arr = [201  29 574 941 359 690 443]
arr[-7] -> 201
arr[-6] -> 29
arr[4] -> 359

data = [76.46, 159.00, 187.67, 163.42, 97.95, 23.58, -33.35, -63.16, -64.93, -56.49, -54.20, -68.84, -94.89, -117.99, -115.54]
data[0] => 76.46
data[10] => -54.20
data[1] => 159.00
data[2] => 187.67
data[9] => -56.49
data[13] => -117.99
data[6] => -33.35
data[12] => -94.89
data[14] => -115.54
data[7] => -63.16
data[11] => -68.84

m =
[[ 46  55  37  57  -4  52 -15  -3  12 -20  18  36]
 [ 46   0  41   3  10 -31 -10  -9  30  29 -28  39]
 [ -8 -23 -55   0  25 -65  12  16 -55  14 -16 -49]
 [-44 -37  25 -37   1 -11  22  10  55 -39 -23 -29]
 [-16   9 -57 -16 -17  17   7 -34   5  67   9 -24]
 [ 25  -2  -2 -13 -11   6 -36  -3 -69  29  31  70]
 [ -7 -54  21 -57   8 -64   7  -7  41  36 -43   8]
 [-27  -5 -50   7  17 -35  36  -2  22  12 -29 -90]
 [ 23 -27  74 -18  11 -35  -7  12  40 -21 -31  44]
 [  2 -10 -59  -5  15 -53  12 -10 -25  56 -21 -43]
 [-46  14 -45  -2 -15  37  30 -23  49  15   3 -69]
 [ -2   4   4  20  21 -30  35  -1  72  -7 -46 -67]
 [ 32  52 -28  80  23   1   8  13 -33 -20   3 -43]
 [ 47  11  23  50  38 -56   5  24  -3 -22 -36 -16]]
m[0][0]: 46
m[12][3]: 80
m[0]: [46, 55, 37, 57, -4, 52, -15, -3, 12, -20, 18, 36]
m[:, 1]: [55, 0, -23, -37, 9, -2, -54, -5, -27, -10, 14, 4, 52, 11]
m[2]: [-8, -23, -55, 0, 25, -65, 12, 16, -55, 14, -16, -49]
m[12][10]: 3
m[:, 6]: [-15, -10, 12, 22, 7, -36, 7, 36, -7, 12, 30, 35, 8, 5]
m[7][10]: -29
m[5][4]: -11
m[0][5]: 52
m[2][9]: 14
m[7][1]: -5
m[2][10]: -16
m[12][8]: -33
m[4][11]: -24
m[1][6]: -10
m[9][9]: 56
m[12]: [32, 52, -28, 80, 23, 1, 8, 13, -33, -20, 3, -43]
m[:, 5]: [52, -31, -65, -11, 17, 6, -64, -35, -35, -53, 37, -30, 1, -56]
m[8][3]: -18
m[10][10]: 3
m[13][6]: 5
m[:, 0]: [46, 46, -8, -44, -16, 25, -7, -27, 23, 2, -46, -2, 32, 47]
m[9]: [2, -10, -59, -5, 15, -53, 12, -10, -25, 56, -21, -43]
m[0][8]: 12
m[7]: [-27, -5, -50, 7, 17, -35, 36, -2, 22, 12, -29, -90]
m[9][6]: 12
m[12][5]: 1
m[2][3]: 0
m[11][11]: -67
m[:, 9]: [-20, 29, 14, -39, 67, 29, 36, 12, -21, 56, 15, -7, -20, -22]
m[11][7]: -1
m[5][5]: 6
m[1][0]: 46
m[12][4]: 23
m[:, 11]: [36, 39, -49, -29, -24, 70, 8, -90, 44, -43, -69, -67, -43, -16]
m[1][2]: 41
m[5][8]: -69
m[:, 3]: [57, 3, 0, -37, -16, -13, -57, 7, -18, -5, -2, 20, 80, 50]
m[1][1]: 0

W = [-0.157  0.132 -0.049 -0.100]
W[0]: -0.157
W[2]: -0.049
W[1]: 0.132

grid =
[[ 185.148  114.431   28.825  132.021   56.471   37.540  168.402  102.903
    55.634   -1.335]
 [ 186.010   75.130  114.580   48.941   72.389  109.113   34.291  145.239
   124.725   39.841]
 [-114.746   39.207  141.647   36.870  179.062  118.690   10.032   -3.301
    84.957  224.641]
 [  19.801   84.907   88.906   26.222  105.332  138.634   -1.952   42.088
    91.635  172.784]
 [-240.486   19.156  157.803   72.864  229.947   87.751   59.012  -56.789
    59.502  270.618]
 [ -26.050   26.972   96.060   64.085  202.815   36.508   87.442  -13.874
    36.896  108.287]]
grid[0][0] -> 185.148
grid[4] -> [-240.486, 19.156, 157.803, 72.864, 229.947, 87.751, 59.012, -56.789, 59.502, 270.618]
grid[:, 2] -> [28.825, 114.580, 141.647, 88.906, 157.803, 96.060]
grid[0][2] -> 28.825
grid[0][1] -> 114.431
grid[1][8] -> 124.725
grid[5][3] -> 64.085
grid[1][4] -> 72.389
grid[:, 4] -> [56.471, 72.389, 179.062, 105.332, 229.947, 202.815]
grid[3][6] -> -1.952
grid[5][8] -> 36.896
grid[2][4] -> 179.062
grid[1] -> [186.010, 75.130, 114.580, 48.941, 72.389, 109.113, 34.291, 145.239, 124.725, 39.841]
grid[3] -> [19.801, 84.907, 88.906, 26.222, 105.332, 138.634, -1.952, 42.088, 91.635, 172.784]
grid[3][1] -> 84.907
grid[0] -> [185.148, 114.431, 28.825, 132.021, 56.471, 37.540, 168.402, 102.903, 55.634, -1.335]
grid[4][5] -> 87.751
grid[4][6] -> 59.012
grid[4][2] -> 157.803
grid[1][6] -> 34.291
grid[0][7] -> 102.903
grid[:, 9] -> [-1.335, 39.841, 224.641, 172.784, 270.618, 108.287]
grid[3][5] -> 138.634
grid[4][4] -> 229.947
grid[0][8] -> 55.634
grid[5][2] -> 96.060
grid[3][4] -> 105.332
grid[4][8] -> 59.502
grid[0][6] -> 168.402
grid[2] -> [-114.746, 39.207, 141.647, 36.870, 179.062, 118.690, 10.032, -3.301, 84.957, 224.641]
grid[1][0] -> 186.010

x =
[[104 122 126 106 112 152 124 148 120 165 122 154 109 104 149 104]
 [ 50  89 178 109 128 124  78  53  55 158 105  57  64  63  58  77]
 [157 125 155 146 163 131 158  70 117 130 110 100 144 153  75 180]
 [104 154 170 120 107 197 139  81  95 186  73 145 101  86  76 173]
 [ 70  90 122 102  96 129  79 164  93 166 109 148  75  84 140  87]]
x[0, 0]	104
x[1]	[50, 89, 178, 109, 128, 124, 78, 53, 55, 158, 105, 57, 64, 63, 58, 77]
x[3, 2]	170
x[1, 0]	50
x[1, 11]	57
x[4, 5]	129
x[0, 10]	122
x[2, 15]	180
x[2, 5]	131
x[0, 13]	104
x[0, 12]	109
x[1, 12]	64
x[2, 4]	163
x[:, 3]	[106, 109, 146, 120, 102]
x[4, 9]	166
x[0, 9]	165
x[1, 3]	109
x[2, 2]	155
x[1, 9]	158
x[1, 6]	78
x[:, 0]	[104, 50, 157, 104, 70]
x[:, 2]	[126, 178, 155, 170, 122]
x[4, 3]	102
x[0]	[104, 122, 126, 106, 112, 152, 124, 148, 120, 165, 122, 154, 109, 104, 149, 104]
x[3, 13]	86
x[1, 13]	63
x[2, 14]	75
x[4, 7]	164
x[4, 6]	79

A =
[[  2   0 -16 -33  -7 -27 -37  -3 -10  -3   7 -42  13]
 [-32  45   6 -30  -1  12 -44 -15 -36   4  35 -43 -33]
 [  6  -1   4 -21  15  -8 -25  12  20 -10   2 -29  -1]
 [  5 -29 -17 -28 -26 -21  18 -10   3   9  -9 -13 -35]
 [-36   2 -42  25 -22 -33   1 -12 -28   5   9   7 -19]]
A[0, 0] => 2
A[0, 8] => -10
A[2, 12] => -1
A[3] => [5, -29, -17, -28, -26, -21, 18, -10, 3, 9, -9, -13, -35]
A[1, 7] => -15
A[2, 9] => -10
A[4, 5] => -33
A[2] => [6, -1, 4, -21, 15, -8, -25, 12, 20, -10, 2, -29, -1]
A[0, 5] => -27
A[3, 11] => -13
A[:, 0] => [2, -32, 6, 5, -36]
A[:, 4] => [-7, -1, 15, -26, -22]
A[4, 11] => 7
A[0] => [2, 0, -16, -33, -7, -27, -37, -3, -10, -3, 7, -42, 13]
A[:, 9] => [-3, 4, -10, 9, 5]
A[1, 1] => 45
A[3, 0] => 5
A[4, 10] => 9
A[4, 12] => -19
A[:, 7] => [-3, -15, 12, -10, -12]
A[4, 9] => 5
A[2, 5] => -8
A[2, 11] => -29
A[0, 12] => 13
A[3, 9] => 9
A[:, 2] => [-16, 6, 4, -17, -42]

X =
array([-164.50, -106.38,  -53.33,  -71.22,  -64.13,  -23.17, -104.52,
        113.54,  -13.41,  109.76,  216.47,   48.32, -133.27, -126.97,
        110.06, -112.08])
X[0] -> -164.50
X[3] -> -71.22
X[-14] -> -53.33
X[-11] -> -23.17
X[-9] -> 113.54
X[11] -> 48.32
X[-15] -> -106.38
X[-3] -> -126.97
X[-1] -> -112.08
X[-4] -> -133.27

a = [  7 -81 -38   6   5  44 -96  10]
a[-8]	7
a[3]	6
